Named moves, each a turn or a mirror, and the order they were made in; the first pair answered:
k649 (before -> after):
[ -4   3  -5  11   7  -2   9   8  -7 -11  -7   5   2   1   0   3   3 -24
 -11   6   1  -2  -9   7  -3  -5  -4   3  10  -6  -2   6  -1  -2   5   6
  -6  -1  10] -> [ -5   3  -7   7  10  -3  10   6  -7 -10  -5   3   4   4  -1   4   3 -22
  -8   7   2  -2 -10   6  -4  -4  -5   2   9  -8  -3   7   1  -1   6   4
  -5  -3   9]
[  9   9  16   0   2  -2 -17  -4  21   1  10  10  -8 -14   0 -14  -1  20
   3   6  -3  19  -1  -9   2  -2  -4   3 -21  -1   9  -3  -7  -2 -17  33
 -17   4 -17] -> [ -5  11   3 -37  20  -8 -15 -10  17   1  24  -2  -4 -10 -14  10  -8  15
  10   3  -1   8  -4 -19 -14   2  10  -2  -9  -2  -4  -5  -2  16  -1  11
  -4   1 -11]
[  5 -15 -24 -51  38  25 -21  -7 -18   5 -19 -19  11   4  -9  16  -4 -35
 -13   2 -28  22  -6  -3 -11   7  28  11  26  -3  22  -7  -4  12  28   3
  17  -3  -5] -> [ 24 -20  -1   6  15  38 -23   2 -11   2 -39   2   2   0  11 -18   2 -26
 -26   6 -29  37  -2  12  16  -2   8  16   8  -3  42  -6 -13 -14  -1  36
  -4   2 -14]
[ -2   3  17 -12  16 -14 -13  12   1  -6  19  10   2 -10 -24  11   5  -3
   0 -11  11  -3  23   8  -3  19 -11  19 -11  -1 -13  -8  12   0   6  -8
  11  -8 -26] -> [  4   0  25   7   7  -9 -15  15   1  -8  13  17  -2 -11 -17   1   7   0
  -5  -9  13   2  23  12   8  14 -16  20 -17  -1  -5  -6  10  -9  -3   6
   5  -7 -27]
k41 (before -> after):
[ 24 -10  -5  17   3   3   1  17  -8   2 -18   6  -2  -7  16 -14   3  -5
  -7  15  -6  17 -12   1  17  -7  -4   4  -5  -7  20  -4  -5  -7   1  18
 -16   5   1] -> [  5  -9 -28 -12   9   1   5   8 -16   4 -14  -9   7   8   2  10  -1 -19
   1   4  -8   0 -19  -4   5  -6  14  -4  14  -3  15  -4  -6  14  20 -11
 -10   2  19]
[ 22 -15  -1  -6  11  12   3  -1  -4   6   5  -9  -3  -5  -7   0   5   1
   1  14  -3  35 -13   0  -1  -6  -4   1 -23 -14  -4  -1   6  -2  12   4
  -8  -3   4] -> [ -4 -10 -14 -16  -1   7   4 -13   1   9   3 -19   7  10 -21  11   3  -6
   7  -4  -7  15  -5  -2 -14   1  -1  -4  -9   6 -12   0  -3   8  15 -10
  -9 -14  17]
[  3  11  30 -13  19 -10 -14 -12   8  -4  35  12  -8 -25   9 -11 -12  28
   1  26   8   8  18 -22 -19  15  -5   3   5  -7 -25 -20   9 -16  10  12
  23 -12 -21] -> [ -9  12  14 -29  22 -11 -12 -19   5  -1  36   1   0 -14  -2   1 -14  21
   5  17   6  -4  15 -24 -28  15   5  -5  17  -3 -29 -18   7  -4  23  -3
  27 -13 -10]
k421 (before -> after):
[ -1 -14 -11   8  -3  14  15  -5  -7   7 -26  -6   7  22  -1  -3   8 -20
   3  -7  -8  -3  -7  14   7  -5   3 -14  18  10  25  -1  -3  12   9  -3
  -1   3  20] -> [ -9  -2  17  22 -20  -1   2 -12  15   1 -15   7   5  11  -2 -16   5  -1
   5  -6   4   3  18  14  -2  15 -19  -6   3  30  10   2  -5  -9 -10  15
   5 -13   0]
[ 10   2   2   2  10   5  -4   6  -2  -2   1  -2 -14  -8   6   4  -4  10
  -2   9   5  10  -2  -1   0  -1   7   9  -5 -11  -3   0   3  -1   5   5
  10   5   1] -> [  6  -2  -8   7   3  11   1   5  -6   1  -7  -3 -12   2   5   4  -2   4
  -4   3  -3   2  -9   0   5  -7  10   4   3  -9   5   1  -4   5   7   1
   1   8  13]
[  7  -4   1  20 -16   6 -17  -5  -3  12 -12   5 -22   6   8 -16   8  25
   5   0  -8  -4   8   9  12   9  -2   1   2  -2  -5  -8   0 -11 -15   3
  -4  -6  -3] -> [ 18  -4   5   6   1   4 -18  -1  -5  11  -2   5 -25  -4  10 -11   3  27
   9   8  -5   5   3   4   9   9   0   3  -2 -17 -11 -12   9  -8  -8   3
   6  -3 -12]
[-15 -27 -14 -25 -12  13   3  -3  12   2  -3 -18  -4 -12  -4   7 -10  16
   2   9 -12  -3  -4  -1 -23   6  13 -18  -5  19  -1   0 -30   7  11   6
  -3  15  15] -> [-18 -25  -6 -22 -18   8   0  -6  20  -1  -1 -14  -3 -14  -6   4 -11  20
   1   9  -9  -1   3  -1 -26  11   8 -16  -9  24  -5  -1 -29   2   5  12
  -4  11  11]
k137 (before -> after):
[ -2   2  -7  -2  -6  -8   0   0   2   2  -4  -1   3   8  -4   2   3  -3
 -10  -5  -4  -4   2   9  -4  -9  11  -3  11  -1  10   5  -5  12   1  -2
  -7   7   4] -> [ -7   6  -1   0 -11 -12  -2  -3   5   2   0   1   4   6  -5   0   2   0
  -8  -9   0  -4   9   9  -6  -5   7  -3   7   6   5   7  -7   8  -4  -1
  -6   2  -1]
[ 18  -1  -3  -6  17  -4  -5   7  -3   0  12  -1  -8  -9   2   0   1   0
   3  16   7  15 -16  -6   4  -6   4   4  -3 -13   7  -5   4  -1   2   2
   2   5   0] -> [  7  -1 -16 -12  16  -4  -1   3  -7   2  10  -7   0   0  -3   7   0  -6
   4   6   3   5 -20  -7  -1  -8  11   0   7  -9   7  -5   0  10   8  -9
   2   5  10]
[ 10   4 -10 -13  24  15   5  14 -10  12   5  -3  -3  14  -4  13   5 -21
  -3  23 -14   4 -17  -8   3  -9  30   7   2 -16  -6  -3  -7  18  25 -16
   5   7   9] -> [-15  10 -13 -16   6   3   5   0   2  11   9  -6   5  20 -17  20   2 -18
   4   7 -10 -12  -1  -9 -12   3  25   4   9   8 -17   1 -17  17  22 -26
   5  -8  15]
[-13  12  14  -4  -7 -26 -13  -3 -10   4  -2 -14  12  -7  16   4 -17   4
  23   0  14   2  -7 -20  16  17  -7  -3 -14  11  -9  -6  -9  -9   7 -28
  37   5 -48] -> [ -1   7  17  -2   1 -19 -12   3 -15   4  -4 -12   9 -10  21   1 -17   3
  21   8  11  10 -14 -21  22  11  -7  -2 -19  -1  -5  -8  -5 -10   9 -23
  36  12 -50]
Pairs:
Between the rows of a pair lie two moves.
[ -5   7  12 -16   9 -11  -7   1   3  -6  18  -3   1  -6  -4   4  -5  13
   5   7  10   3   4  -9 -14  11  -8   1  -4   2 -15   1   9  -3  -3   5
   9  -4 -15] -> [ 13  -3   0 -17  22   3   0  12 -11  -2   8  -7  -4  -7   6   3  -3   4
   0  13   3   8 -14  -7  -3  -7   4   0  -2 -20   0  -2  11   6   7   3
   6  13  -5] | k649, k421
[ -2   4  10   9 -13   8   3  16  -5   7  23   7  13   8 -12  19  16  -6
  -2 -22 -28 -24  20   7 -24  26 -26 -26   9  -2   1  -1   1   7 -12 -13
   0  22   8] -> [ 22   0  23  11   6  15   0  30 -11   3  22  13   2  -7   1  13  15  -2
  -6  -4 -25  -6   9   5 -12  20 -26 -21  -4 -23   6  -4  15  -1 -13   1
   3  33  -6] | k41, k421
[ 13 -14 -29  17  13  16   4   1   5  -3 -18  -7 -28 -15  20   7  12 -30
 -10   2  -7  19  -4 -11   4 -38  13   0   4 -33  32   4   3   6  -2 -17
  24 -11   8] -> [-10  -6 -20  45 -27   6   1 -11  28  -5 -24   0 -23  -7  15  -3  15 -24
  -9 -18  -7   5  21  -4  -1 -27  -6   1   2   5  26   9 -11  -7 -23 -10
  17 -29   8] | k137, k41
[-13   1   3  11  -6  -5  -8 -10   5  -4 -15  14   1  -8   9  -2   3   5
  -4  -3  11  -1   3   9  -4   9  -1   5   0  -5   5   2 -15   0  -3   0
  -3 -12  -3] -> [-14  -2  -8  -7   6  -4  -4 -10  -3  -1 -13   6   3  -5   6   9   2  -3
   1  -3   7  -3  -4   6  -8   6   5   2   6 -12   4   0 -12  11   8 -13
  -1  -9   3] | k41, k41
[  3   2  -5 -24  16  -1  -4   0   0  10   8  -6  -1  -7   0  15  -3   2
  -7  11   5  -3  -1  -5  -9  -9  17  -5  14 -13  -9  -1  16  11  21  -3
  15   9   0] -> [ 10  -2  13  24 -15   3  -7   5  11   7  -8  11  -5  -8  11 -13   1  10
 -16   9   6   6  12   8   8 -10  -3  -1   0   1   3   2   5 -13  -7  23
  -4   7  -7] | k137, k649
[ -2   6  -1 -15  24   6  -8  -9   5   5  21  -2  -4  -2  -5  -3   6   4
   5   1   7   2  -4   5 -11  -1 -15   9  -2  -2  -6 -10   7  -5   2  17
  17  -7  -2] -> [ -3  -2 -16 -11  19  17   0 -10  -4   8   8  -7  -4  12  -3  -3   9  -8
  -1  -6  -2  -5 -14  10  -5 -15  -4   4  10  -5   8  -8  -1   5   7   8
   8   1  13] | k137, k421
[-13  14  25   6  -9 -13 -12  -4  21  -7  14   6   3  -6  -1  -6  -1  11
   8  -5   3   3  19  -5 -11  11 -15   7  -4  21  -8   0  -5 -16 -15   1
   7 -19 -14] -> [  6  10  31   1  11  -7 -13   5  12 -11  19   8  -4 -19   8  -9   1  12
   5  10   4  17   9  -8  -2   4 -11  10 -12   0  -5  -3   7 -18 -12   9
  11 -10 -23] | k649, k137
[  5   4 -18 -17  28   2   8  15 -16  12  -6 -24   3  16 -10   9 -26   6
  -3  12 -12  14   3  13  -8   5  20 -19   0  -3  -3 -22   1  18  34 -21
   0 -10  -5] -> [ 14  -3 -15  16   9  14  12  20 -15  13 -25 -14  -1  21   1  -9 -17   3
 -14   9 -20  18  -1  22  12  -7  13 -20  -1  -2  14 -21 -10  10  22  -6
 -17  -2   4] | k649, k137
[-22   7   2 -11 -18 -11   1 -14   9  -1  14  -7   5  10 -24   6  -2  -1
   9 -21   5 -14  10  -3 -16   9   4  -9   1  11  -9  -1  -6   5  14 -14
   6 -13   3] -> [ 21  -2  20  13   1  10  -2  12  -4  -4   4   7 -12 -10   4 -15   5   2
  -6   7   3  17  -9   3  16 -11   0   0 -18 -27  12  -6   6 -10   8  14
   1  10 -12] | k41, k137
[ 17  -2  -5 -15  28   1  10  10 -14   3   1 -10 -11   4  13  13  13   5
  -1   8   2   3 -13  -5  -4  -3  10   1   0 -23  12 -10  13   2  14  -7
  -1   9  14] -> [-10  -1  -8  15 -16  -4  11  -4   4   6 -16  -6  -5  23   6   5  15   4
  -4 -16  -2 -15   9   8  -7   2  -3  -2   6  14  12  -3  -8  -5  -4  -6
 -17  -9  24] | k421, k137
[ -7  -4  12  -8  31  11  19  20   3   4   0   1  14 -17 -18  -1 -14 -16
  -8  18  -6 -10   3 -22   2 -10  -9  -8 -17   0  -9  -8   1  19  -2 -16
   6   1 -19] -> [ -8 -11   7  15  13  21  23  20   4   7 -17   3  17  -6 -15 -12  -9 -22
 -14   9 -13 -15   1 -14  11 -19 -11 -12 -13   7   3  -6 -10  14  -9 -13
  -9   4  -7] | k421, k649
[-10  -1  27  48 -31 -10  -8 -12  20 -13 -11  15 -11  -4   5 -24   7  -3
 -15   2  -4   0  27  14  12   4 -39  11 -12  26   7   9 -14 -21 -18  26
  -7 -15  -2] -> [-35   7  -9 -36  10 -25  -5 -25   6  -6  21 -15   2   5 -23  29  -5 -14
   3  -4  -1 -22  16  -9 -24  14  -6   2  15  19 -20   4  -2  20  27 -25
  24 -21  11] | k649, k421
[ 17   5   4 -23  15 -12  -3   2   8  -3  12   3  -9  -4  -4   8  -3   7
   5  18  -7   8  -1  -7 -13   3   1   4  -3 -15 -10  -5  11   4   4  -3
  18   4 -16] -> [  6   7  14   0  -9 -17  -6  -3  22  -6   7  11  -8  -3  -5  -3  -2  13
   4   9  -3   7  14  -2 -13  12 -13   5  -8   6 -11  -2   4  -9 -14   7
  11  -7 -22] | k41, k41
[-16   4   4  21 -17  -2  -1 -14   5  -5  -7   3   0   9  -2 -12  -9  -1
 -11 -23   7 -10   8  -1  -8   0 -13  -9   1  25  -8   3 -13 -12 -13   2
  -6   3   1] -> [ -2   5   9 -16  24  -9  -5  -7  -4  -7  18  -3  -6 -11   0   3 -16   4
  -5  -2  14   5  -2 -16 -17   4  -2  -4  -7  -2 -20  -2   9  -3   4  -2
  17  11 -15] | k421, k41
[ 14 -21 -14   9  10   5  11  13  -9   2 -11 -13   0   6   0  11  -5   2
   8  -3  -5  -9 -15  -3 -10   3  22 -20   9  -4 -12   0  -6   1  16  -8
   0  -6   8] -> [ 12 -22 -12  25  -5   8  12  12  -5   2 -19  -9   0  11   1   3  -3   3
   4  -7  -6 -10 -12   1  -8   2  16 -20   9   4  -7   2 -11  -3   7  -2
  -8  -8  10] | k649, k137
[ -6  17  10  -2  25 -11  -8 -16   9 -17 -12 -13   6  -6  -6   5  -2   9
  23 -22   0  -3   8 -12  -4   8   1  -2   7  15  -2  -7  -1   7  -5  -5
   2  -2  11] -> [  7  11  20  21  18  -3  -8  -8  10 -19 -22  -4   0 -11   5 -11   1  12
  15 -16  -2   4   6  -6   8   0  -9   0   0  12   8  -7  -3  -2 -15  13
  -7   5   5] | k421, k649
[ -3 -13  35  71  18  16   5   1  -1   8  15  18 -19 -22  21 -27   0   1
 -12  46 -20  16   2  12 -14  -6 -11  -8 -37 -32  23  22   2  17 -18  48
   3  14 -28] -> [-14 -25 -13  36  35  30  21   0 -26  21   6  -8  -9   3   9   3   1 -31
 -10  33 -37  -9 -27   6 -16 -26  24 -25  -3 -44  32  23  -5  58  18   8
   1  25  10] | k421, k137
[ 28   1  18  10  17   7  -1   9  -3   6  -1  11 -11 -26  16 -16  -1   4
  -6  22   3  23  -4   5  21   2 -11   4 -30 -21   5  -1  10 -13 -17  22
   1   1 -23] -> [-12  -1 -34 -17   4  11  15 -11 -11  17 -13 -15   7  14  -9  14  -2 -25
   0 -13 -12 -22 -11   4   4  -5  16 -17  10   2   5   2 -10  23   7 -27
  -4  -4  22] | k421, k41
[-11   3  12   1 -25   5  -1   3  10   3  -2  -8   7  -3   3  -2   6 -14
   2  -9 -10  -9  11  -2  -1 -10  -7  -7   5  24   8   2 -18   1  -6   0
 -14  -2  17] -> [ 11  -3   9  -4  -3  17   1  15  -4   3  -2 -10   3 -10  11  -1   7 -18
  -1   6 -13   2  -9  -3  10 -23   5  -7   3   0  16   0 -10   6   3   2
 -14  15  16] | k41, k137
[ 32   4  19   9  11   3   1   1   5  -5  -2   4   5 -17  13  -8  10  -2
  -9  12   2  14   2  -7  12  -9  -6   3 -12 -15  11   4  12  -9  -5  10
  -9  13  -7] -> [ -7   6  -4   2 -14  -3   6 -16   9   2 -12 -10  18  11  -8   7   9 -17
  -3 -17  -3 -19  11  -2  -4  -4   1  -9  13  17   6   7  -7   7   0 -16
 -16   0  20] | k41, k421
[ 27 -18 -14  27 -13  11   4  -5  -9   2 -20   6 -16  27   5 -20 -12  -8
  -4  -2  -9   9 -14  12  13 -18   5  -2 -12  -6  22   2  -4  -8   5   7
 -17   4  17] -> [ 37  -7  11   9   9  -6 -11  -2   0  -7   5  14 -23   1   7 -20 -18  14
   4  16   4  27  -4   0   3   0  -4  10 -31 -14   5   1  12 -19   1  20
   5   0 -12] | k421, k421
[ 12  10   9 -26  27 -22  -4  -7  -8  -3  23   1 -19 -20  14  13 -10  33
   2  14  18  18 -13 -17  -4  11   0  -8 -25 -15   3 -12   7  -3 -15   0
   7  -1 -31] -> [ 25  -2   9  -3  24  -8   0   1 -13  -2   6   6 -25 -16  25  -1  -4  26
  -6  16  12  24 -24  -8  16  -5  -1  -9 -28 -23  22 -11   3  -7 -19  10
  -6  11 -24] | k137, k649
[ 22 -10   6  21  -1   3 -14   6  -8   4 -15   6   4  -1  18 -25   4   2
 -23  35  -1  36 -14   6  18 -10  -7   3 -22  -9  18 -10  -2  -5 -11  -4
  -7  -1  -1] -> [-15   1 -15 -31   8 -18 -14 -12  -6   7  12 -15  19   7  -8  11  -7  -3
  -6  18   2  12  -4 -11 -19  10   6  -2  -4   8  -9 -11   1  17   9 -43
  14 -19   7] | k649, k137
[  1   0 -24 -26  24 -22  11   5  -4   3  28 -15  -2 -10  10  -1 -15  -5
   1 -13   1  -5   1   1 -10  13  22 -12  -8  31 -29 -17   5  -2  27 -12
   3 -18  12] -> [-10   0 -23  -8   2 -23  10  -1   5   3  18 -10   1  -2   8  -8 -13  -5
  -3 -24  -2 -13  12   7  -9  16  14 -14  -5  50 -26 -14  -5  -8  15  -7
  -8 -25  17] | k421, k421
[ -3 -25  -8  19 -25  16  16  -1 -11  25 -38  -5   3  17   3  -4   0 -29
  -4 -14  13 -15  -2   9  13 -20   5  -7   2  10  22  19 -21   8  -2   6
 -24   3  29] -> [-29 -10   0   3 -33  -5   8 -15   7  23 -18  -7  10  15 -12   7  -5 -18
   7 -23  22 -26  21   1 -12   5  -3  -4   1  35  -4  21 -21   4  -5  -3
 -11 -19  21] | k649, k137
[ 15  11 -14 -24  16 -14   1   7  11 -16  15   2   3  -9 -14  20  -6  16
  14  13  24  -4   4 -13 -24  -1   3   2 -17   2 -14   8   9  14  19   3
  10 -18  -4] -> [ 12  10  -3  14 -13 -14  -4   6  24 -19   4  15   2  -7  -8   0  -1  22
   8   8  25  -3  19  -3 -17   2 -13   4 -26  20  -8  10  -1  -5  -4  22
  -3 -24  -8] | k41, k649
[ 17 -11   0  20 -17  22 -13  -5  -8 -22  12 -17  -3   3 -11 -15  -3 -13
  -5  -5 -19   6 -12  15   8  -1   3  12   0   7  13 -15   8 -24   3   2
  -9   0  12] -> [ -2  -4  -6  -1 -14   9 -19 -16   0 -22  26 -24   3   4 -24   0  -9 -11
   4 -12 -14  -3  -1   8  -9  12   5  13   6  16  -4 -14   8 -17   9 -12
   2 -12  14] | k649, k137
[-10   2  11  17 -25 -10 -11 -10  -6   7   1   9   0   7  11 -21 -12  11
   3 -13   6  -5   5  25   3   7 -16  -2   3  22  -6  -4  -6 -10 -14   9
   0 -10   8] -> [ 16   0  12 -16  18  -5 -13   3 -23   5  16   4  -8 -11  17 -10 -15  10
   3  10   8  14 -16  13   6   0  -3   3  -2 -14  -7 -10  17  -1   5   6
  15   8  -1] | k421, k137
[  2  -3  25 -10   1  -2   0  23   6  -2  22  -8  12 -39   2  -1   1  11
   4   1  10  -2 -10   5  13 -10  21 -23 -11 -15  -1  -6 -12 -15  11  31
   8   2   4] -> [ -9  -9  13   7 -20   3   6  17   6   1   6  -8  16 -22  -1  -6   6   1
   2 -13   2 -13  -9  13  19 -17  21 -28  -3   0   8  -4 -28 -13   7  26
  -7  -1  22] | k421, k421
[-13  -1 -14 -32   7 -12   1  -9  -3  15  -5 -15   4  12   3   0  -8 -19
  10   7 -16  -9  -6  -3  -5   1   9  11  15  14 -13   7  16  11  10 -16
 -13 -13  30] -> [-13   0   4   5 -19 -13  -4 -10  11  12 -16  -1   2  12   8 -21  -4 -10
   4   3 -13  -6  11   8   4   6  -9  13   3  31  -8  11   6 -10 -13   7
 -26 -19  24] | k421, k649
[ -3  -3  -9 -21   8   8   6 -10 -13   5  10  -7  10  -4  -2  28   8 -13
   4   1  -2 -12 -13  -1   4  -2  14   0  11 -11   1  -5   5  18  17 -18
  10   2  -3] -> [-10  -4  -4  19 -28  12   6 -12   0   4 -10   4  12   9   2   7  14 -11
  -2 -10  -4 -16   1  13  16  -2  -2   0   9  12  11  -1 -10   3  -4  -3
  -9  -7   2] | k421, k649
